In the data rows, 500 means zero.
Here are some points, one per row:
378,413,324,290,234,425,344,435,649,626,563,122,585,657,414,880,382,584,491,377,164,670,453,570,614,707,542,466,488,181,532,460,655,450,751,514,425,669,501,408,492,455,601,697,463
348,368,709,393,462,282,500,512,432,449,654,335,507,43,325,631,373,529,754,544,618,585,484,525,634,561,390,412,338,677,230,562,487,449,541,580,312,447,394,630,351,449,635,567,625
465,413,428,639,298,588,628,685,673,634,457,725,278,792,531,646,827,257,636,658,589,480,267,567,446,464,550,304,357,538,586,899,486,399,531,639,442,382,591,333,353,547,388,570,573
570,514,651,674,664,531,563,603,449,363,624,478,562,554,664,372,584,761,704,394,211,321,630,631,579,562,617,544,560,503,335,491,395,636,587,494,592,493,451,423,626,151,27,599,276
639,399,409,560,535,533,275,394,612,759,422,609,739,569,360,302,606,370,435,413,344,515,607,293,266,527,392,448,116,524,507,445,570,475,250,552,482,623,18,795,305,504,476,426,301
457,315,537,330,598,614,576,577,518,490,559,463,556,393,387,445,265,576,381,483,598,529,352,585,475,647,349,428,486,741,445,657,394,360,488,594,553,483,339,492,698,666,340,152,633
759,409,642,644,804,652,229,286,515,690,471,393,457,348,579,392,670,507,607,520,550,561,588,614,403,513,288,153,415,236,514,438,435,507,355,597,263,261,704,336,641,483,542,520,589
368,669,423,505,412,262,383,578,583,328,412,366,536,639,649,297,497,423,463,614,467,418,288,437,517,558,444,415,522,534,523,0,21,369,570,592,594,439,399,459,651,551,526,631,691
563,671,435,136,331,550,508,498,548,297,440,461,609,536,494,103,459,824,758,542,621,597,580,771,528,427,916,542,348,500,598,554,470,615,463,628,550,403,480,568,416,747,455,664,516
527,541,483,341,461,755,493,375,519,522,383,606,483,512,551,657,516,603,600,435,380,658,438,421,553,537,634,578,679,666,457,630,0,408,564,95,141,628,407,467,534,550,787,544,331
716,369,465,527,490,564,510,571,391,576,304,699,421,522,485,545,329,677,384,931,534,442,530,451,547,895,332,849,343,365,634,494,515,518,590,605,643,349,588,562,531,443,597,617,426
726,696,881,706,445,191,445,419,858,292,641,601,329,706,200,309,362,496,363,503,504,544,482,578,623,462,407,203,534,564,472,636,498,455,550,398,543,602,404,242,660,497,631,684,453
592,335,456,344,666,361,592,401,616,547,938,625,675,663,865,444,449,533,416,427,560,676,264,733,335,398,380,721,467,458,223,608,408,507,605,514,544,572,552,394,550,487,460,595,421
732,575,556,484,424,635,592,752,419,633,526,312,750,579,393,571,613,542,578,534,655,216,622,528,233,379,607,511,734,414,196,442,599,441,441,675,501,339,573,367,332,494,964,511,468
542,964,472,633,285,619,188,274,467,522,731,454,477,385,536,392,254,330,406,565,502,349,412,410,424,547,409,712,492,686,353,639,524,614,737,515,232,342,589,539,308,548,289,492,417
378,399,694,658,543,637,545,501,583,462,351,791,450,302,499,513,408,540,547,371,650,463,362,406,518,375,473,654,596,366,629,401,658,478,860,568,619,768,378,674,474,328,553,746,720
634,526,366,518,431,447,698,134,174,530,624,421,530,507,539,517,614,237,737,674,368,344,239,505,645,523,620,325,445,715,455,374,713,589,405,491,737,610,540,424,706,434,487,588,280
438,542,491,259,663,621,641,440,650,451,511,403,51,709,394,559,567,504,659,371,515,126,620,584,450,526,176,436,438,667,388,448,513,635,623,541,418,537,613,924,558,502,509,474,589
439,604,571,478,546,402,669,295,620,32,405,613,660,527,693,510,529,523,555,514,406,538,559,488,421,827,601,703,381,571,436,605,555,269,256,530,362,465,711,349,514,286,541,593,588
135,625,763,357,539,664,543,746,451,664,686,361,497,499,505,282,727,337,359,709,483,688,329,529,394,529,600,567,377,665,699,407,538,804,520,382,384,587,631,354,414,540,370,530,566
438,661,446,999,585,485,589,693,720,654,613,414,649,489,838,862,471,515,426,311,667,568,532,649,765,585,692,541,406,671,395,418,477,451,369,389,554,428,502,689,488,592,623,538,552
562,424,489,569,409,389,453,483,490,882,333,465,356,442,417,401,324,313,878,231,466,562,604,495,373,483,427,797,727,781,679,495,485,362,332,713,599,864,674,406,377,366,458,292,634
419,543,595,532,418,505,452,506,88,592,575,453,365,561,578,499,321,999,222,353,461,338,503,449,640,428,391,311,447,471,629,602,443,371,360,472,642,513,576,600,367,312,450,446,652
618,672,623,618,839,615,492,456,573,406,638,433,343,564,268,643,651,602,548,560,406,718,301,661,622,549,679,714,585,250,514,315,630,152,393,353,506,529,232,537,149,641,455,301,580
501,247,771,580,182,805,721,436,508,468,576,367,636,624,513,519,578,418,426,767,264,484,565,617,547,402,312,545,701,724,619,466,569,433,402,466,450,372,298,427,346,546,467,584,616
348,603,174,608,543,487,453,504,441,813,360,649,240,357,377,570,664,748,418,489,486,436,522,587,510,548,533,522,589,701,337,450,672,624,442,613,454,485,402,92,468,650,483,536,464
518,593,696,121,744,387,229,457,680,767,146,595,649,559,700,489,463,262,439,683,436,359,547,777,702,501,633,420,729,466,359,634,655,583,446,298,644,388,479,529,457,453,496,373,574
316,353,554,473,603,582,418,384,452,369,703,838,317,505,588,559,123,387,394,557,634,445,631,347,402,520,903,216,750,469,572,308,511,473,491,918,462,449,450,627,356,583,396,576,284
464,641,425,444,431,819,432,653,521,328,340,375,375,292,519,459,501,340,406,501,202,729,706,446,323,513,289,404,449,486,241,528,585,328,383,700,836,641,776,510,541,653,507,457,445
523,819,461,554,344,708,722,444,332,466,504,418,510,734,541,527,404,339,644,516,822,672,492,247,603,501,341,534,554,161,406,662,424,756,356,589,411,496,313,336,546,351,293,343,655
576,576,572,493,595,326,750,517,394,502,274,449,698,476,395,462,419,525,287,342,489,160,458,517,463,532,598,363,366,453,595,512,569,323,616,512,0,675,689,526,566,750,409,362,607
505,414,593,383,352,468,281,462,216,310,407,880,406,608,729,571,604,634,438,151,639,579,411,348,377,580,313,494,497,588,548,248,751,537,660,355,548,320,492,475,392,577,661,309,527
378,69,498,502,392,431,403,329,853,247,555,517,455,575,370,382,704,556,445,415,531,452,628,323,843,520,650,711,607,463,450,432,492,709,407,461,346,414,809,381,506,481,418,228,433
610,402,391,457,478,702,181,657,606,321,453,300,597,447,594,507,624,554,473,247,676,184,340,574,651,569,534,544,415,527,668,812,530,471,447,581,643,746,255,456,619,573,579,605,396
591,452,314,456,560,657,482,448,600,558,503,457,607,389,307,562,206,339,584,343,528,476,574,343,136,476,572,419,498,548,741,487,626,437,426,44,683,199,512,381,562,491,347,730,700
469,466,469,397,553,332,582,425,512,555,279,335,393,252,459,524,708,484,333,370,578,579,365,351,499,288,371,633,713,405,487,526,406,275,455,580,463,278,603,594,461,489,185,755,327
759,604,635,260,604,375,678,523,612,578,552,587,746,321,465,623,664,573,494,434,431,616,534,0,749,521,327,388,524,591,654,542,567,616,595,804,630,462,527,481,600,669,410,512,592
517,506,329,600,464,559,144,596,371,450,871,539,599,579,328,718,707,509,611,629,516,513,553,566,603,476,639,562,630,539,593,563,489,332,697,400,472,516,605,587,855,529,586,260,534
336,701,437,439,427,374,239,508,557,226,509,744,646,470,483,718,458,565,633,629,359,523,361,677,459,10,325,683,324,378,674,556,495,613,247,558,433,497,492,477,665,394,508,535,524
567,393,693,618,399,387,515,540,461,517,566,686,461,513,177,544,522,533,428,436,573,440,263,413,374,686,576,430,483,326,475,544,288,679,322,427,960,481,799,794,316,552,527,550,435
379,450,228,473,769,440,570,720,197,345,616,551,439,546,595,396,427,345,501,442,287,434,534,549,722,616,379,560,757,251,629,653,491,561,304,400,373,586,458,557,438,760,816,681,380
524,444,469,472,786,571,513,434,438,666,447,359,411,564,315,727,506,525,163,546,591,487,646,393,378,303,720,713,505,474,320,469,425,688,443,624,477,649,376,358,711,522,655,560,603
64,431,660,688,580,425,554,513,325,452,124,339,825,714,344,486,554,487,570,404,492,586,482,456,393,500,410,409,536,598,416,609,520,513,727,554,547,352,408,557,570,559,396,428,242
453,525,549,453,450,399,616,569,309,536,489,645,409,495,355,465,504,392,303,317,804,766,757,789,482,607,428,545,519,552,777,298,569,413,411,554,432,399,546,684,736,50,602,572,261
466,445,472,622,372,122,462,329,420,447,637,457,380,502,709,355,783,509,489,518,423,583,804,612,318,503,615,526,570,337,450,697,393,613,585,461,475,534,335,729,664,702,395,682,986
470,342,744,574,549,388,529,573,336,478,483,468,285,690,613,525,264,514,608,531,545,495,627,206,613,212,581,650,89,477,657,533,579,347,606,386,596,370,622,593,441,625,554,470,302
474,578,460,622,391,461,755,361,620,417,479,433,353,285,671,533,470,442,369,422,203,578,365,734,462,393,674,459,439,402,723,555,328,720,652,711,618,197,347,474,580,444,685,39,363
596,454,91,409,718,512,524,471,375,299,454,506,656,427,342,574,511,341,454,551,548,529,882,555,483,331,379,250,392,656,573,487,357,521,720,369,723,726,548,380,0,253,443,356,616
305,538,210,565,602,463,608,221,713,566,498,268,527,624,675,189,479,800,575,853,713,518,396,289,458,456,469,436,550,466,522,504,646,424,505,395,603,531,554,603,599,412,669,416,518
515,556,311,432,401,274,481,915,645,625,675,505,414,321,633,465,577,569,591,666,460,450,564,255,457,618,614,504,605,370,539,575,616,321,593,296,423,571,340,501,599,235,549,338,340
905,319,406,661,363,479,529,755,441,422,254,377,495,551,560,486,296,514,463,676,415,734,161,564,410,385,555,389,657,719,461,434,713,933,461,380,164,606,627,636,428,430,373,510,532
434,444,372,487,420,782,647,652,401,724,489,831,679,278,344,147,427,291,501,333,372,453,578,530,657,406,499,443,283,323,212,347,482,357,557,383,533,485,538,449,535,410,502,504,699
495,486,606,456,347,458,574,489,569,643,396,421,426,307,632,644,556,393,558,695,765,337,708,662,422,514,343,413,489,306,374,247,465,589,403,251,490,742,451,335,489,789,425,453,202
These points spread out most along one direction. For each point below, how far along it does it lie, from 0 to 99? The average is 50, and the first point in the table lies past the average. One standard deviation of the points above along it is 16.
527,541,483,341,461,755,493,375,519,522,383,606,483,512,551,657,516,603,600,435,380,658,438,421,553,537,634,578,679,666,457,630,0,408,564,95,141,628,407,467,534,550,787,544,331 69
348,603,174,608,543,487,453,504,441,813,360,649,240,357,377,570,664,748,418,489,486,436,522,587,510,548,533,522,589,701,337,450,672,624,442,613,454,485,402,92,468,650,483,536,464 44
591,452,314,456,560,657,482,448,600,558,503,457,607,389,307,562,206,339,584,343,528,476,574,343,136,476,572,419,498,548,741,487,626,437,426,44,683,199,512,381,562,491,347,730,700 26
438,661,446,999,585,485,589,693,720,654,613,414,649,489,838,862,471,515,426,311,667,568,532,649,765,585,692,541,406,671,395,418,477,451,369,389,554,428,502,689,488,592,623,538,552 67
523,819,461,554,344,708,722,444,332,466,504,418,510,734,541,527,404,339,644,516,822,672,492,247,603,501,341,534,554,161,406,662,424,756,356,589,411,496,313,336,546,351,293,343,655 53
542,964,472,633,285,619,188,274,467,522,731,454,477,385,536,392,254,330,406,565,502,349,412,410,424,547,409,712,492,686,353,639,524,614,737,515,232,342,589,539,308,548,289,492,417 56
634,526,366,518,431,447,698,134,174,530,624,421,530,507,539,517,614,237,737,674,368,344,239,505,645,523,620,325,445,715,455,374,713,589,405,491,737,610,540,424,706,434,487,588,280 54
378,399,694,658,543,637,545,501,583,462,351,791,450,302,499,513,408,540,547,371,650,463,362,406,518,375,473,654,596,366,629,401,658,478,860,568,619,768,378,674,474,328,553,746,720 34
378,69,498,502,392,431,403,329,853,247,555,517,455,575,370,382,704,556,445,415,531,452,628,323,843,520,650,711,607,463,450,432,492,709,407,461,346,414,809,381,506,481,418,228,433 68
592,335,456,344,666,361,592,401,616,547,938,625,675,663,865,444,449,533,416,427,560,676,264,733,335,398,380,721,467,458,223,608,408,507,605,514,544,572,552,394,550,487,460,595,421 76
563,671,435,136,331,550,508,498,548,297,440,461,609,536,494,103,459,824,758,542,621,597,580,771,528,427,916,542,348,500,598,554,470,615,463,628,550,403,480,568,416,747,455,664,516 70
726,696,881,706,445,191,445,419,858,292,641,601,329,706,200,309,362,496,363,503,504,544,482,578,623,462,407,203,534,564,472,636,498,455,550,398,543,602,404,242,660,497,631,684,453 70
